The same turns and mirrors carry the whole set onto itself and the rows of a family onto each other. Which other rows belong to the same family as each row named below? List them in the order they appear above.
These 32 rows form 4 families of 8 rows each.
Tun: [ -4 -22 -10  -7   7  20 -17 -11]
sov: [-23  11  11  17  -3   8  -9  11]
bize: [ 13   5   6   2  35   9 -19  -4]
besu: [ 11  14 -37  -9   3  -5  -6   7]
puvop: [  8  12 -41 -11   9   0 -12   5]
zisep: [ 20   5 -25 -26  25  22  15   0]
vul: [-16  12 -21 -11 -15  21  26  14]
tov: [ 22   3 -13 -22  27  28  21   2]
mugo: [ -5 -23  -7 -10  -1  25  -6 -11]
zuv: [ -1  42 -10  -5  11  10  20  21]
vemig: [ -1 -25  -5  -5  11  19 -12 -10]
buzep: [-11  -1  22   2  15  31  20   2]
kupug: [ 1 40 -6 -2 14  9 22 21]
naviv: [ 10  21   6   5  32   6 -21   0]
lali: [-25  14  -1  12  -5   0 -13   8]
sika: [ 2 41 -8  0 22  4 12 22]
rabo: [  3 -23  -8 -11   6  22 -16  -6]
fatem: [-14   3  24  -2  18  33  13   3]
mavu: [ 22   3 -13 -23  31  25  15   2]
Nere: [-3  7 20 -4 21 36 24  5]
zal: [-14   0 -22 -12 -15  23  24   3]
bogim: [-6 40 -7  0 15  7 24 17]
vos: [-25  10  -5  17  -7   7 -11  10]
nugil: [-13  -4 -21 -15 -10  23  27   9]
Pudu: [-25  15  -1  14 -10   4  -9   8]
Rer: [  0  11 -33  -6   0  -7 -16   6]
kepef: [-10   2 -26 -12 -12  25  25   7]
tesop: [-12   5  25   1  12  28  20   6]
dusag: [  8  16  10   2  33   4 -18   4]
ves: [  8  17 -37 -12   7  -2 -13   9]
bof: [ 22   7  -9 -27  28  23  19   0]
zavi: [ 11  18   8   2  37   7 -16   7]

Which other rows belong to the same family as Pudu? Tun, buzep, kupug, mavu, kepef, dusag, ves
Which other rows belong to the same family as besu? naviv, rabo, fatem, bogim, vos, nugil, bof

The same turns and mirrors carry the whole set onto itself and the rows of a family onto each other. Which other rows belong to the same family as each row named below? List them in the order they appear above.
These 30 rows form 5 families of 6 rows each.
fosuf: [ 10 -15   7   6 -22 -22  -8  22   0 -17  45   3   0  15]
kima: [-11   8  -3   9  15   7 -25  -7 -10 -22  31  10  12  11]
kubut: [ 10 -19  19   9 -10  -5  -7  31   8 -16  25  28  -6  13]
zev: [-19  -3 -21   1  -1  13 -13   1 -19 -22  33   8   6  17]
zufu: [-13 -18 -11   8 -11  17  19  -9 -17   4 -10 -24 -14 -16]
kobu: [ 12 -11  23  14 -12 -11  -1  20 -19  23  -2 -27  -7 -12]
lika: [  6 -28   8  32 -17  14  -1  -6 -14 -11  43 -19 -18 -11]
Vefev: [ 11 -23   5  24 -13   7  13  10 -29 -22  46   4 -11   2]
bul: [ 16  -8  21  14 -21 -20 -10  12  20   4  24  26  -3   8]
Bik: [-15 -12 -14  10  -7   1 -14   7  -4 -19  32  25  23  11]
gup: [ 16 -12  -1  12 -22 -11  -4  35   7   2  32  13   6  21]
vipus: [  8 -16 -10  30 -14  14   4   4 -11 -14  49 -11 -20  15]
bagi: [ 10  19  -3  10  -5  -5   9 -12  18  18 -12  10 -11   2]
tifan: [-22   0 -16  -3   2  16 -27 -14   7 -14  20   9   5   0]
piz: [ 10 -12 -10  15  -7   7   5  -5 -15 -35  50   2  -2  -7]
rina: [-15 -12  -4  -6  -3  17  -4   0  -2   0 -12 -29 -24  -9]
tatu: [-15 -11 -14   8  -9  30  -8 -15  -9  -2  12 -20 -29 -17]
sidaf: [ 13 -24  36  29 -20 -10  -1   9  -8  16  13  -4 -20 -15]
binid: [  5   2 -16  -5   0  25  10  -2  -9  -1  -5 -17 -21 -26]
tovon: [-12  -4 -15   0  -8  16  10  -6 -10   9 -19   1 -20 -24]
Megu: [ 21  -6  -2  19  -3   6   1   4 -21 -19  50 -22  -2  -4]
dezug: [ -8  14  -7  -4  -8 -11   3 -11   4  18 -19  -2   3   5]
bim: [  1  13 -11  17  -6   1   3   3   2  31 -13  13  11   0]
dozag: [ -5  18   0   6  -7  -7 -18 -12  15  19  -3  23  -1   3]
dinu: [ 12   2  12   0 -11 -20  -6  18  -5 -14  33  28   3  21]
vad: [  7  -5  20  12  -9 -12   5  -1 -25  14  -6 -21 -20 -25]
Dono: [ -6  -4 -15   0   9  19 -13  11  -6 -22  22  20  21  -4]
Bariz: [  3 -18  27  39  -6  -3   7   1 -14  21  -6 -13  -3 -11]
vala: [ 14 -11  27  17 -15 -18  22   2 -10  15 -10  -7  -7 -14]
vasek: [ -5   9  -4  15 -19 -16   3   0  -4  36 -15   2  -8   2]

Which other rows belong to the same family as gup? kobu, binid, Megu, bim, Dono
Which other rows belong to the same family as fosuf? Bik, piz, tovon, vad, vasek
Which other rows belong to the same family as kima? kubut, vipus, bagi, rina, Bariz

